Look-ups in named tables: a row name and a column name give one cell, copied from the table.

mola:
	ginug	bubabi	fur	nabisup	gor	rifuf
vad	-5722	-4687	-693	-8139	6411	-5287
lomimon	-5976	-4906	-642	-8017	6265	-5905
zimale	-3275	-1353	-3506	-3260	3598	-5853
surub	-4501	-1992	-4419	-2490	2947	-4888

bubabi of vad: -4687
fur of lomimon: -642
rifuf of zimale: -5853
gor of zimale: 3598
nabisup of lomimon: -8017
fur of surub: -4419
rifuf of vad: -5287
gor of lomimon: 6265
ginug of surub: -4501
nabisup of vad: -8139
bubabi of lomimon: -4906
Which row has the largest nabisup? surub

pego:
	gib	musi	vupe	dadupud	zok	fovuta	verisi	zasifur
voke	206	194	146	190	177	102	140	156
tonu	98	158	173	95	131	171	95	171
samoko	168	158	159	147	169	143	147	105
ril	145	50	133	112	124	164	118	142
vezi	199	134	66	164	131	191	192	142
nobavom	168	122	13	155	94	191	184	186
bipeg	152	98	186	155	154	150	147	186
kup	152	206	133	207	184	136	162	105

What is the fovuta of kup in pego? 136
What is the musi of ril in pego? 50
What is the zasifur of voke in pego? 156
What is the musi of tonu in pego? 158
What is the gib of vezi in pego? 199
What is the dadupud of kup in pego? 207
What is the verisi of tonu in pego? 95
What is the zok of nobavom in pego? 94

mozigat =
	dafo	konemar	zonezil	telu	kiv	fet	kagak	retuzo	dozutup
let	16542	38268	34155	4881	22608	46875	30626	37583	50451
pinapa	9285	20898	44603	4881	34038	39827	13533	27911	77447
putudi	26219	40439	28185	22591	21338	44526	40122	35165	28855

What is the kiv of putudi in mozigat? 21338
What is the fet of pinapa in mozigat? 39827
What is the zonezil of pinapa in mozigat? 44603
What is the fet of let in mozigat? 46875
What is the kiv of let in mozigat? 22608
What is the kagak of let in mozigat? 30626
What is the dozutup of putudi in mozigat? 28855
What is the dafo of pinapa in mozigat? 9285
What is the fet of putudi in mozigat? 44526
Row with the largest konemar: putudi

seda =
,virad,zepu
tigam,12,42
kir,42,87
legod,14,41
dib,41,87
tikaru,14,38
bizig,60,13

What is the virad of tikaru in seda? 14
What is the zepu of tikaru in seda? 38
What is the zepu of dib in seda? 87
What is the zepu of legod in seda? 41
What is the virad of bizig in seda? 60
What is the virad of kir in seda? 42
What is the virad of dib in seda? 41

vuv
|  | sef | vede | muf | nifol | gem | zus | dukon |
|---|---|---|---|---|---|---|---|
| totakur | 77 | 79 | 88 | 107 | 217 | 71 | 208 |
| sorodo | 129 | 88 | 134 | 91 | 85 | 80 | 92 |
| pipu | 233 | 147 | 224 | 183 | 87 | 103 | 85 |
| katasur | 150 | 164 | 149 | 144 | 116 | 127 | 120 |
| lifufus | 63 | 139 | 73 | 115 | 150 | 153 | 158 |

sef of lifufus is 63
sef of pipu is 233
vede of pipu is 147
zus of lifufus is 153
muf of katasur is 149
nifol of katasur is 144
muf of pipu is 224
zus of katasur is 127
vede of totakur is 79
nifol of sorodo is 91
muf of lifufus is 73
gem of sorodo is 85
sef of sorodo is 129
zus of pipu is 103
dukon of totakur is 208
vede of sorodo is 88
vede of katasur is 164
dukon of pipu is 85
gem of pipu is 87
Which row has the largest vede? katasur

Table figu
cols = nuziso, lel, pelib
pemilu: [37, 67, 114]
veg: [5, 11, 41]
fubote: [106, 114, 250]

fubote, lel: 114
pemilu, lel: 67
pemilu, nuziso: 37
pemilu, pelib: 114
veg, lel: 11
veg, pelib: 41
veg, nuziso: 5
fubote, nuziso: 106
fubote, pelib: 250
Row with the largest pelib: fubote

pibas =
|  | zib | zosivap |
|---|---|---|
| nadutan | 139 | 56 |
| pures | 158 | 148 |
| zolitat | 124 | 168 |
| sogokik | 45 | 92 |
| mar | 104 | 178 |
| vivarok | 183 | 209 |
| rop | 203 | 97 |
| bot | 153 | 127 |

zosivap of rop = 97
zib of rop = 203
zosivap of pures = 148
zosivap of zolitat = 168
zib of zolitat = 124
zib of bot = 153
zosivap of nadutan = 56
zib of nadutan = 139
Row with the largest zosivap: vivarok

gefaz =
	tivef	burimal	tev
gamibi	33.3	15.0	43.4
lik	34.3	37.5	44.0
rusa	15.9	10.6	8.1
balap	-20.1	-5.0	-52.5
vedabi	37.1	-13.7	-10.0
totin	3.9	11.1	23.0
subu	5.7	7.5	15.4
velu	54.6	18.0	59.9

burimal of balap: -5.0
tivef of totin: 3.9
tivef of balap: -20.1
burimal of subu: 7.5
tivef of lik: 34.3
burimal of vedabi: -13.7
burimal of gamibi: 15.0
tivef of gamibi: 33.3
burimal of velu: 18.0
burimal of rusa: 10.6
tev of subu: 15.4
Row with the largest burimal: lik

sagon =
           fav    giv    pas    dop   fefu  sogobe  ralez    bip
tegada   59790  60580  66014  25771  40862   71155  71940  65938
nol      36973  31706  68413  64569  69008   46998  52641  79272
rimis    62186  56493  61700  66555  58807   45067  64644  75829
dotakom  53161  65071  58346  67153  65308   52616  59514  59537
mun      63530  65904  55647  24021  76153   67974  45457  58383
vani     61308  42680  74057  68301  68879   64551  84484  66955
bab      47879  46810  33720  29612  44964   65544  52632  59088
kuz      60610  47555  56828  74688  70480   35663  45645  58484
dabet    49891  47576  73020  78307  63054   34942  50841  67847
nog      37467  42298  45702  52288  54932   29193  50175  39284
gadeli   52287  71489  58428  80454  70453   52057  20776  30037
ritezod  64947  42934  87104  71202  63182   58221  48687  61104

nog, giv => 42298
kuz, pas => 56828
ritezod, giv => 42934
dotakom, ralez => 59514
mun, bip => 58383
kuz, giv => 47555
nol, giv => 31706
rimis, fav => 62186
dotakom, dop => 67153
mun, giv => 65904
dotakom, sogobe => 52616
bab, dop => 29612
mun, pas => 55647
gadeli, pas => 58428
dabet, sogobe => 34942
nog, fav => 37467
vani, fav => 61308
mun, sogobe => 67974
dabet, pas => 73020
Row with the largest sogobe: tegada

